In the data rows, 128 means zero.
Some points, one per row:
[ 88 112 123 134 155 107 112 130 121 141  81 133  95]
[180 133 164  92 123 115 160  65 107 124 170 125 117]
[110 161 149 143 115 143 123 107 101  92 150 136 168]
[112 134 151 173 117 132 123 155 184 117 102 156 106]
[139 142  80 147 129 124  62 154 141 146 137 120 133]
[215 178 148  95 125 141 163  65  62 145 190  82 137]
[131 118 128 129 148 111 151 122 136 128  97 142 112]
[ 98 161 119 139 129 121 145 163 138 143  89 154 122]
[178 154 102 104 128 153 103 121 121 156 170  82 120]
[134 124 112 124 124 141 118 142 134 115 144 147 116]
[112 101 122 128 149 126 145 139 114 119 109 136 118]
[242 139 115 155 160 159 122  73  84 132 141  80 102]
[123 139 115 102 123 110 124 144 139 115 127 126 114]
[150 159 105 111  88 137 113 129 120 164 167 110 173]
[ 86 161 133 144 154 122 148 173 151  88  91 136 109]
Here are 16 more points, each followed by its number:
[118 106 127 158 140 129 110 151 149  99  85 150 106] 0
[112 106 127 120 116 128 129 174 189 109 105 153 112] 1
[147 150 106 130  94 153  98 107 148 134 147  95 142] 2
[243 158 166 114 113 106 158  47  86 126 187  74 124] 3
[ 94  93 113 122 126 136 146 144 137 115 124 139 149] 4
[100 116 130 149 157 106 141 148 153 103 102 140 117] 5
[114  83 106 146 144 113 113 139 156 130 117 146 110] 6
[103  97 139 160 131 139 133 139 154 129  74 154 100] 7
[239 167 140 100 125 153 130  67 115 169 175  78  87] 8
[212 159 203  96 115 103 132  76  84 145 208  93 103] 9
[116 127  94 151 148 110 142 148 155 144 130 149 110] 10
[ 69 129 135 131 111 124 143 152 116 107  84 148 163] 11
[228 157 152 105 157 134 181  57  97 132 190  43 113] 12
[154 125 131 136 107 122 116 116 123 143 151 133 170] 13
[104  88  58 136 123 161  89 156 147 149  85 146 145] 14
[ 63 103 153 141 113 138 154 158 153  86 112 124 118] 15
Which of these numbered points is nearest to each point below, looking only along the 3 directions in which the first points spread most? Its number follows each.
[ 95 128 148 123 144 148 145 157 133 127 123 139 139] > 4
[136 172 103 104 131 145 141 103 119 140 124 121 156] > 13
[ 83 127 148 138 117  98  86 118  90 116 133 153 137] > 4
[ 55 124 139 152 123 100 127 172 149  80 160 173 136] > 11
[113 123 141 128 124 107 104 157 120 124 116 136 134] > 4
[112 140 133 127 111 124 131 185 131 121 108 127 123] > 4
[ 82  85 121 111 126 125 121 124 128 113  92 149 100] > 5
[ 90 110 145 113 145 135 140 162 138 115 114 176 141] > 15
